In the rows, 128 means zero.
The rows of R fall into a few groups, and each row is roughly a mix of its group's hidden directions.
R:
[[ 87 150 155 143 130 121 142 144  90 183 105 102 121  81 107]
 [177 101 110 131 167 100  98 170 113 166 139 143  99  99 127]
 [ 73 138 166 124 105 149 186 119 115 149 114  95 159 131 112]
 [129 161 134 116 153  84 100  91 143  91 178 163 145 118 144]
 [109 117 129 121  76 165 136 127 159 110 106  79 150 179 119]
 [ 93 127 153 134 117 148 167 158 106 185 100  85 140 110 107]
 [106 180 137  95  89 125 112  90 144  76 117 141 113 138  98]
 [128 163 133 116 155  81  94  94 144  94 175 162 141 112 143]
 [103 120 139 145 114 150 149 164 102 184  82  87 116 110 107]
 [ 88 154 115 116  90 150 133 114 142  88  83  79 107 143 109]
 [119 174  85  97 118 116  95 119 143  85 101 125  82 123 102]
 [165  85 129 141 128 136 124 177 102 199 119 117 127 119 116]
 [ 95 189  99  96 102 135 121 116 147  91 106 114  99 131  94]
 [116 182  98  98 143  93  98 112 133  91 117 141  86 100 109]
 [119 123 112 143  84 179 138 133 127 105  76  94  87 149 116]
 [150 148 109 125 145  98  84  93 140  74 153 174 107 125 145]
 [ 90 175 120 122 103 147 140  78 144  64 119 134 127 145 132]
 [ 96 170 118 132 100 153 133  83 144  59 117 130 112 144 135]
 [108 117 174 149 105 163 152 162 114 169  79 105 114 113 113]
 [124  92 118 128  95 174 161 154 126 147  78  90 124 160 113]
 [ 86 171 129 135 102 155 149  78 131  69 114 135 119 137 135]
 [ 87 117 143 126  95 160 173 139 118 155  84  82 142 143 107]
 [141  75 157 145 127 141 150 154 124 183 144 110 178 146 140]
 [112 163 133 138 167  99 133 110  91 120 126 156  86  67 132]
 [114 175 106 130 121 134 113 100 127  67 108 145  70 113 124]
 [112  90 137 131  90 171 166 143 130 149  93  90 147 169 118]
 [113 127 170 131  96 154 136 166 120 168  77 103 107 114  93]
 [125 113 118 148  84 182 139 139 125 111  78  94  89 151 118]
 [156  79 146 135 151 113 131 171 112 197 142 120 151 118 129]
 [118 100 179 150 129 137 157 155  94 187  99 117 131 100 122]
 [148  71 158 162 128 156 161 143 114 168 145 129 164 144 153]
 [105 179 106  92 111 116 107  93 160  68 125 133 125 143 115]
 [103 130 146 114 107 137 149  98 159 114 153 122 201 171 140]
 [116  98 160 146 143 125 158 155  92 197 114 109 145 101 126]
 [144  86 138 127 128 121 111 166 156 177 144  98 184 154 133]
 [126  85 153 142  94 161 145 140 149 144 134  87 175 174 137]
 [164 108 107 110 162  92 101 175 119 185 131 131 122 104 111]
 [141  75 120 131  95 172 147 145 148 130 107 102 146 187 132]
 [115 180 103  80 145  76  89 124 144 120 129 136 121 106  99]
 [133  81 132 162 158 135 154 163 106 189 131 107 148 115 151]
 [127  92 171 148 131 136 150 165 100 193 101 113 133 105 122]
 [102 182 142 140 151 103 125 111  94 127 135 149  94  66 122]
 [ 95 113 139 124  91 175 182 129 131 126  90  92 139 161 117]
 [ 95 152 171 104  99 120 139 136 105 162  88 115 118 104  76]
 [141  79 111 175 155 158 148 159 133 154 139 105 147 138 175]
 [121  90 131 130  97 177 175 153 125 153  94  91 137 160 117]
 [132  99 159 143 120 149 139 181 114 188  89 105 114 112 111]
 [109 137 153 113 116 124 138 164 104 184  88 105 108  99  82]
 [ 96 147 182 113 103 123 145 133 100 162  85 122 117 100  85]
 [103 147 178 104  99 118 134 138 105 163  87 121 115 103  76]
 [144  79 149 132 127 126 131 171 128 194 136  96 166 139 123]
 [141 102 124  97 136 100 114 172 139 192 130  99 168 135 104]
 [169 133 109 118 165  81  82 123 134 122 177 163 133 112 142]
 [150 139  72 121 143 122 103 105 157  72 165 145 125 153 152]
 [150 147  86 100 143  91  97  95 141  85 171 157 130 141 132]
 [156  85 125 117 121 133 116 136 173 122 156 122 180 183 146]
 [115 110 174 150 104 162 147 167 117 173  83 103 117 116 113]
 [127  91 128 141 107 163 143 175 125 177  85  85 127 141 115]
 [161  89  94 150 176 113 128 127 126 133 175 140 152 134 176]
 [123 173 113  83 127  83 106  83 123  93 149 157 122 122 102]
 [184 117 105 133 156  94  69 141 127 134 153 164 109 111 138]
 [153 149 103 133 149 101  92  96 117  85 150 176  89 110 140]
 [124  98 166 177 133 161 180 112  98 140 141 146 147 126 165]
 [161 136 101 126 143 105  86  98 139  74 151 175 103 132 146]
 [137 151 124 109 152  84  99  93 151  90 179 159 153 129 145]
 [ 94 190 123  98 150  85 118  92 131 101 140 152 130  99 120]
 [131 159 137 118 154  87 101  94 146  91 182 164 146 117 147]
 [ 92 170 137 141 110 148 144  74 135  64 132 145 124 135 146]
 [ 94 172 137 116  82 163 129 124 151  94  86 112 100 138 100]
 [169 127  89  95 165  82  84 155 141 147 148 148 124 117 118]
 [147  74 163 166 129 158 163 138 111 163 146 136 160 141 156]
 [ 85 156 128 129  87 157 141 108 132  86  84  89 101 138 113]
 [127  99 134 100 108 125 127 151 159 161 133  86 189 168 114]
 [146  97 141 113 153  91 116 170 124 196 144 111 157 113 115]
 [106 149 168 118  79 156 129 147 134 135  74 112 102 126  86]
 [167  86 126 148 138 136 125 178 102 197 133 119 125 115 124]
 [154 135 106 124 141 113 107  86 146  66 165 167 131 144 158]
 [155 132 108 110 143 105 107  92 153  74 174 164 142 151 150]
 [109 120 160 130 130 124 152 161  94 194  95 107 123  94 101]
 [170 136 112 124 163  91  82 122 141 108 176 169 124 114 148]
 [135 158 107 107 147  85  82  93 152  77 151 157 128 127 140]
 [138 154 122 114 144 102 116  80 137  70 171 173 129 129 144]
 [140 147  75 114 131 124 102 103 164  70 162 137 129 160 143]
 [102 121 168 147 102 168 154 162 123 164  78  95 121 119 114]
 [152 139  71 125 146 123 105 106 155  72 164 147 121 149 155]
 [128  84 158 156 149 128 156 155  96 193 123 115 150 108 140]
 [169 127  95 114 117 125  82 120 167  79 156 150 117 165 132]
 [151  75 117 122 108 156 131 148 167 128 127 107 163 189 139]
 [145  78 120 160 170 123 146 153 107 178 150 118 154 118 162]
 [117 151 144 110 169  77 126 107 130 138 176 160 173 106 139]
 [ 83 190 143 114 134  97 123  82 127  88 131 144 122 100 123]
 [156 103  79 153 157 140 121 125 152  99 168 132 141 154 179]
 [178  83 111 143 144 132 112 181 116 186 133 120 124 121 129]
 [115 107 185 139 121 130 152 152  95 187  95 118 132 101 110]
 [167 100 109 108 160  93 103 177 122 183 131 124 125 110 112]
 [100 190 138 122 153  91 114  98 118 104 144 151 111  79 127]
 [143  81 158 179 133 164 168 128 103 148 144 142 145 134 165]
 [157  99  81 154 157 136 120 126 150 107 172 130 146 154 179]
 [109 133 165 107 109 116 135 155 104 185  93 109 122 104  78]
 [142 166 117 131 158  97  90 107 127  90 151 171  93  93 141]
 [141 151  91 117 148  92  76 101 150  75 141 154 111 127 142]
 [ 96 138 148 146  92 168 157  85 138  72 123 117 134 156 145]
 [112 137 151 102 114 115 130 163 109 184  92 105 115 103  76]
 [119 175  85  98 123 114  97 121 137  91  97 128  78 116 101]
 [101 171 147 138 145 105 133 124  82 156 123 135 101  64 111]
 [ 93 185 113 107  95 136 123  89 148  72 125 126 117 145 111]
 [135 158  84 102 141 101 106  87 145  73 164 152 129 141 136]
 [ 96 153 145  95 159  73 130 128 126 167 146 120 173  99 114]]
Here is one row of each group, with its name. Which group are the others in?
[ 97 182 107 118 104 138 116  96 142  68 104 125  93 129 116] : W
[ 97 180 143 137 145 106 133 112  87 135 125 141  94  67 116] : L
[105 150 166 116  84 152 130 150 129 141  73 110  99 119  83] : Q

[136 168 116 126 151  92  88  97 127  84 145 171  97  99 136] : L
[150  75 143 143 108 159 142 145 145 154 146 112 178 174 145] : W
[ 96 187 135 118 148  94 116  86 134  84 151 150 123  99 135] : L
[ 96 115 163 150 141 133 173 140  89 182 104 108 143  95 131] : Q
[100 148 173 103 100 118 135 140 106 166  88 117 117 104  75] : Q
[139  86 131 142 113 158 132 183 132 182  95  90 133 141 120] : L
[165 118 134 145 159 102 102 160  99 186 154 144 120  86 127] : L
[104 130 118 129  77 173 139 129 140 106  80  82 111 160 111] : W
[118  95 128 133  95 178 171 152 120 151  83  91 126 155 114] : L
[179 122 106 132 159  90  69 137 126 134 156 164 111 108 138] : L
[139 116  50 132 156 143 123 167 159 132 139  92 129 148 148] : Q
